Each path below is one point turned by a fixed rotation once a step. After each direction that follows a path, write how fast that rotation turns it, in deg/step (0 if it stays still).
Each turn is a multiple of 5 degrees from 10 to 175, or 0.
Each row of a path follows its step; steps can be skipped.

step 0: -5	5	-6	6	9	9	-4	5	-2	20	11	-19	-23	-10	-1	19	-8	15	11	26	8	14	25	4	-7	4	16	2	-9	8	-50	42	-11	-1	-2	-14	0	23	-8	29	7	3	-22	-6	14	8	27	13	-32	-21	-10	-8	-14	2
step 1: 1	11	0	-24	-14	-13	-9	7	-6	4	10	-14	4	-16	36	28	5	6	-14	4	-6	-5	21	6	-13	28	-5	-9	-17	14	-8	-18	-26	-13	15	-31	-11	-2	3	13	4	19	-37	-14	13	-31	11	28	-7	22	21	20	4	-12
step 4: -8	-5	-5	9	4	21	4	-6	5	3	28	-18	-22	-38	11	19	-29	-29	-21	8	27	-6	-8	-3	24	19	10	-5	-11	22	-18	32	-12	-6	-31	13	-9	24	12	9	6	-8	-15	-7	-6	-4	18	20	11	13	4	2	7	-18
step 6: -34	-9	12	7	4	-9	44	-16	-4	-6	7	14	5	-26	8	11	-4	-4	-1	15	1	-5	24	-12	-2	-26	5	21	-10	4	-8	18	-28	-2	16	26	-9	26	-18	-9	-31	4	-28	-15	21	-21	22	-11	9	5	18	-6	-4	10
step 8: -16	2	3	13	1	6	3	21	19	36	12	-1	-19	-12	25	34	8	-13	-8	6	-3	15	-15	-21	-7	21	-17	3	10	-3	-42	22	-22	8	2	4	12	35	-26	6	24	17	-21	6	4	-16	5	8	1	-5	-1	-13	5	-3
step 10: -2	-5	-23	10	12	15	-4	14	-16	4	-29	11	-4	-32	-3	12	-10	3	23	20	11	0	22	-16	-2	2	13	-8	-15	9	-1	17	-20	-7	-13	3	-1	14	-16	4	9	6	-26	-13	20	-50	14	-27	-33	-6	21	14	-13	-3
step 14: -16	-23	-7	-5	9	14	11	-20	-7	8	13	11	14	-45	28	21	-2	-14	11	-3	-11	-12	-10	8	-1	-2	-17	-1	-7	23	0	6	-33	-31	-4	23	-3	18	19	-2	-3	-2	2	-31	-4	-35	17	-3	7	1	28	2	-20	-7
step 17: 20	32	-2	16	-20	1	15	-26	-20	-3	10	-6	13	-36	3	-9	-10	-19	-20	24	-3	7	11	-19	-21	1	29	14	21	14	-17	29	-20	-18	7	0	5	35	-17	-5	0	15	-8	8	3	-5	12	1	0	4	-2	-3	-24	-5
step 19: 9	-16	18	-19	-16	1	35	25	1	7	-2	-9	-32	-5	14	26	-16	7	-18	-7	-1	2	6	-20	17	3	21	0	6	-12	-25	13	-4	-9	8	8	-21	26	0	-1	-9	26	-20	0	7	-15	24	16	-21	-7	7	19	-6	-41
Speeds:
4	-2	5	-6	2	-3	4	-2	2	5	-6	-6	7	2	5	-3	5	0	-2	-1	6	3	-3	-1	-3	2	-4	3	3	3	-2	3	6	-3	3	-6	-2	-4	8	-1	5	1	6	3	4	-6	-4	-2	-4	16	6	7	0	9
175
3	0	-5	-2	0	2	7	1	12	9	0	8	-3	-1	-1	-4	-4	4	3	-5	-2	-10	-7	-3	8	-3	-2	4	-1	-1	-5	11	0	5	-2	-6	1	-9	3	3	-6	3	-3	3	-2	2	-4	2	-2	-1	-2	3	-2	-3
90
1	4	8	0	-3	-6	0	3	-1	7	-4	6	-5	2	6	5	1	1	1	-1	-14	3	-4	3	-2	-4	-3	8	1	-4	1	-1	3	0	4	3	2	8	6	-1	4	-6	4	1	-6	-5	-5	9	3	-3	6	3	2	-9
65
6	-3	1	-2	-5	9	0	-10	-4	-3	3	-1	-3	-3	-1	5	-2	2	-5	-1	2	-2	1	4	2	2	-1	0	4	3	1	1	-8	-1	6	-1	-6	-1	0	-10	-11	4	2	3	-8	4	-1	1	5	6	11	5	5	-4
140
-3	-9	8	-4	-5	10	-4	-1	6	-1	-2	-4	1	6	-1	6	3	3	-2	4	5	5	-10	0	-1	5	5	7	3	1	-1	0	1	13	-6	-1	-3	6	4	0	-3	-2	2	-1	-1	-1	3	3	-5	-3	-7	-5	1	-3
90
-2	5	-6	0	-3	-1	-7	-6	5	2	-4	2	5	-7	0	0	-9	2	0	4	-5	11	-2	11	3	3	5	0	-2	-10	-7	1	-6	-2	-3	-1	0	-2	6	-2	5	4	1	7	4	4	4	3	5	6	-2	-5	2	3
85

step 3: 3	14	-8	-18	-12	15	18	29	16	7	-19	-15	-18	-11	-4	20	5	9	-10	-14	25	0	2	8	-3	-18	22	-7	-9	-18	-3	-16	-7	0	6	10	-18	-9	-38	-1	-7	20	-31	-6	-46	-35	-2	21	0	-29	25	-13	10	22
step 4: 9	13	29	-23	4	-21	-10	15	5	24	9	-4	3	24	-22	10	6	-20	4	-23	2	-6	-11	18	40	4	8	10	14	1	23	-23	-36	-1	21	-31	3	4	-5	-36	29	-27	4	5	-3	-32	5	9	-3	6	-6	-3	-8	-15
step 5: 17	16	33	15	-3	-3	9	-17	4	-28	-9	2	17	-17	-15	27	12	4	-16	-31	3	-15	15	-24	23	21	-4	4	-23	-13	1	-10	-1	24	-54	9	-2	-6	-35	1	5	-12	13	8	1	1	9	6	-4	-22	4	-32	5	-15
step 7: 38	20	25	-9	-1	-10	-8	-9	-3	40	28	-5	14	-18	4	10	-8	1	-24	1	-2	3	-2	9	31	-31	-9	14	-13	-3	14	-14	5	46	-5	-20	23	-7	-7	4	7	15	-6	5	-4	-13	-21	-43	-7	9	8	16	4	8
step 8: 11	6	-9	-4	25	8	6	7	-8	19	31	38	-5	-23	-35	21	-5	11	5	-14	-4	28	-4	-10	2	4	-26	31	-7	-32	-21	-2	2	-1	-19	-4	-19	32	-28	-11	-16	-10	15	-23	10	0	-7	20	7	-4	15	-26	14	14
step 12: 29	41	14	-22	23	14	4	-15	-1	-31	-13	-9	5	5	-12	8	6	7	-9	-12	-26	-21	16	6	3	9	-22	29	6	11	-3	13	-4	-32	-9	-23	2	-19	-19	28	5	-17	8	1	7	-26	-16	-27	-13	-15	-19	8	20	-24
step 14: 6	30	3	-23	30	4	2	5	13	21	27	20	1	36	-24	0	9	-13	17	-1	-7	11	1	-3	18	-28	-18	35	-1	-9	-11	7	-11	3	-2	-10	5	19	16	9	3	-7	19	-3	-20	4	-6	-20	-13	31	41	-23	-26	-1
step 16: -20	24	-21	-3	-15	-19	29	21	8	18	-4	-8	-16	-5	-12	18	21	-6	-17	-5	10	0	-17	32	12	-5	10	3	40	-27	-14	-5	-25	-21	-8	-4	-11	38	-7	-13	15	-16	1	-20	10	-26	22	-16	-8	10	-21	3	-21	-4
step 17: 14	7	8	29	16	8	-16	-16	-17	-8	-8	-10	0	8	-35	14	17	-21	-41	-28	-4	-17	-8	10	33	-24	13	11	-17	21	-4	-2	1	12	-25	17	12	-6	8	-20	3	-11	17	16	6	16	2	-35	-1	15	9	-14	-31	-18
Speeds:
8	-2	7	-4	5	3	6	1	-1	1	-2	3	3	7	7	3	3	4	-5	0	6	7	6	3	-3	-2	4	-4	3	0	0	-2	5	4	-1	-4	2	1	0	12	-1	-11	4	1	3	3	-1	4	15	1	-1	2	-3	-4
55
-4	0	-6	1	-1	5	8	-9	-3	-4	-6	-2	0	10	-3	-1	-2	-4	0	2	-1	-7	11	0	3	-8	-2	-9	-1	-1	3	-1	2	5	-6	5	0	2	3	-1	-1	-3	-1	3	-2	6	7	0	-5	5	10	4	1	6
95
-5	-2	7	-5	-2	-2	4	-5	-8	3	-1	-6	1	4	-1	-11	0	5	-5	-6	4	1	1	-2	2	-3	0	2	-4	3	-2	3	-2	1	1	3	-2	2	2	1	6	-5	6	3	-6	4	0	1	-8	-14	-12	-3	2	-2
55
7	-9	2	-6	-1	-1	1	-1	12	7	3	0	-4	3	-4	3	-3	1	4	-1	4	-1	5	-3	5	0	-2	-7	-7	2	-7	-2	-11	5	-5	-1	-3	-10	-5	-2	3	1	1	-2	5	-4	-2	4	1	-3	-2	3	7	5
10
5	3	-6	6	1	-6	4	-4	-2	0	-2	-1	-2	6	2	-1	2	5	0	-4	3	1	-10	3	-4	-4	-3	-8	-1	0	-8	3	-5	-7	-1	-3	-9	-8	11	2	-1	8	4	-3	2	7	2	-7	4	5	-2	-4	-1	-5
10
4	4	-7	-3	0	-1	4	4	-3	-5	-1	-4	-8	-1	6	0	-1	1	-4	-1	-10	3	3	-9	0	-6	3	-4	-6	1	-4	0	6	-12	7	-5	1	-8	-5	-1	4	-4	-5	4	-7	-4	0	2	0	-1	0	9	3	-1
120
